These views show one set of named points, seen from different sides, and a view may be mirrored.
A view may leave some points out. In some views, one point has been moved. Which views, in the order they come, and which point in each? Write no view if no view has one.

-- scene 1 --
panel a:
  fatuv [-21   5   9  15   3  -3 -20 -26 -11   4  23   6  -7  -1  -1  28]
  roko [-21   6   7  23   7  -6 -19 -25 -12   2  24   7  -8  -2   0  31]
  zap [-18   9   7  33   9 -10 -20 -26 -14  -1  21  12  -9   4  -5  35]
  vave [-19   7  10  24   4  -5 -21 -28 -13   2  20  12  -9   6  -5  31]
  nak [-25  16   9  25  11   0 -17 -26 -20  -3  23  12  -7   2  -1  37]
  Vev [-22  16   8  21   7   2 -19 -30 -16  -2  17  19  -8   3  -9  34]
  vel [-23  12  13  24   7  -3 -20 -30 -19  -1  23  13  -8   8  -2  34]
  pog [-23   7  10  16   0  -7 -23 -37 -15   1  22  20  -9   3 -10  29]
  veta [-24  10   4  20   9  -3 -17 -24 -14   0  24   9  -7  -9  -1  33]
  mib [-19  10   7  20   3  -3 -21 -31 -12   1  17  18  -9   1 -11  31]
panel b:
  vel [ 11 -21  24  31 -14  -7  51  35 -18 -12 -26  33  11 -23   0  19]
  fatuv [ 23 -18  32  24 -12  -4  49  36 -13 -16 -25  34  11 -16   3  24]
  mib [ 21 -17  23  30 -11  -9  56  34 -10 -21 -27  34   7 -25   5  18]
  suve [ 12 -20  23  30 -14  -6  53  34 -17 -14 -27  34  12 -23   0  19]
  nak [ 13 -20  27  38 -15  -9  48  36 -19 -13 -22  30   8 -22  -1  19]
  Vev [ 18 -17  23  38 -15  -9  54  34 -13 -20 -25  32   8 -27   0  19]
  zap [ 13 -20  23  27  -9 -13  52  37 -18 -11 -23  30   0 -22   8  17]
  roko [ 20 -19  31  25 -10  -8  48  37 -16 -13 -23  32   6 -16   6  22]
  veta [ 23 -19  35  34 -11  -9  44  36 -13 -16 -21  32   5 -17   4  20]
panel c:
  nak [  5  -4 -14 -15  16  13 -17  -6 -21  11   6   3 -31 -14  -1   4]
  Vev [ 10   0 -12 -15  21  11 -14  -8 -17  12  12   5 -24 -14  -7   6]
  veta [  3   1 -19 -12  19  13 -18 -15 -19   8  12   4 -34 -15   0  -5]
  mib [ 10   6 -12 -15  24   9 -11 -11 -18   7  14   2 -24 -19  -9   2]
  zap [  4   1 -14 -16  19   8 -13  -6 -19   7   4  -3 -32 -27  -4   0]
  roko [  6   3 -17 -15  21  13 -15 -11 -24   3  10   1 -36 -21  -2  -6]
  fatuv [ 10   5 -17 -16  24  15 -14 -12 -27   1  15   3 -34 -16  -4  -6]
  suve [  9  -1 -10 -19  19  13 -12  -5 -26   6   7   1 -28 -15  -5   3]
  vave [ 10   3 -13 -17  22  11 -12  -6 -23   4   9   0 -29 -22  -7   0]
  pog [ 10  10 -13 -16  26   7  -9 -14 -20   1  16  -1 -26 -22 -10  -3]
panel d:
  veta [  8   6  -1   4  -1   5 -11   8 -12  16   5 -15   1  -7  -9  10]
  Vev [  0  -1  -5   6  -3   5  -3   7 -18  17   8 -14   5 -10  -4  -3]
  roko [  7   6   4   1   2   8  -8   5  -9  17   2 -10   4 -10  -7   9]
  fatuv [ 8  7  2  6  2  9 -7 -2 -9 19  3 -7  2 -8 -9  6]
  pog [  7  -3 -10   2   2  10  -3  -4 -18  22   1  -7   7 -10  -8  -1]
  nak [  1  -1  -1   4   1   5  -6   8 -13  10  11 -15   0 -13  -2   5]
  vave [  3   1   2   1   3   9  -3   2 -12  18   3  -8   7 -12  -5   0]
  suve [  2  -2  -1   4   4   8  -2   0 -13  14   8  -9   3 -14  -2   0]
  mib [  3   1  -4   2  -1   8  -4   3 -17  22   2 -10   9  -9  -8  -3]
  vel [  1  -3   0   3   5   8  -3   2 -13  13   8 -10   2 -15  -1   2]
panel e:
  veta [-50  33  -7  14   8 -27 -32  23  29 -20  10 -16  -4   3  25 -16]
  mib [-41  29  -7   9  13 -19 -32   9  29 -16  12 -12  -8   3  24 -20]
  vel [-41  20 -10  13   3 -23 -38  17  30 -12  12 -10  -6   5  24 -17]
  fatuv [-43  27 -10  12  13 -29 -27  22  26 -18  13  -8  -8   4  29 -16]
  nak [-47  24  -8  14   1 -24 -41  19  32 -16  12 -14  -3   6  21 -17]
  vave [-41  25 -10  11   9 -20 -31  15  27 -12  11  -8  -7   4  25 -21]
  Vev [-43  27  -6  10   8 -21 -39   9  32 -18  15 -14  -6   6  20 -18]
  roko [-46  29  -9  13   8 -25 -28  24  26 -15  10 -10  -5   2  27 -19]
  suve [-40  20 -10  12   5 -23 -37  16  29 -13  13  -9  -7   5  25 -17]
  zap [-46  28  -9  14   2 -16 -31  18  28  -8   7 -10  -3   2  23 -25]
  pog [-37  23 -10  11  14 -20 -31   8  29 -16  10 -14 -13   0  29 -13]
panel f:
  veta [-17   3   7  -2  -6  13  13 -10  -3   8  -5   3  -6  -9  10  -6]
  roko [-18   0   2   1  -6   9  12 -15  -5   9  -3   5  -9 -13  10  -3]
  Vev [ -8  -3  10   9 -10   9   8 -10  -4   7  -1  -2   0 -12   1 -11]
  zap [-14  -5   1   6  -5   6   3  -6  -7   9   2   4 -10 -17  10  -3]
  mib [ -5  -2   4   6 -12   8  10 -12  -4   9  -2  -1  -7 -15   0  -6]
  fatuv [-16   1   2   1  -8  10  16 -22  -5   8  -4   4  -8 -13   6  -4]
  vel [-16  -7   6   7  -3   7   8 -15  -7   6   5   1  -3 -13   3  -8]
  pog [ -5  -3   4   3 -11   8  13 -16  -4   7   3   0 -10 -13  -8  -4]
  suve [-14  -6   6   8  -5   6   9 -17  -7   6   5   1  -3 -14   1  -8]
Moved in: panel c
  panel c moved: pog
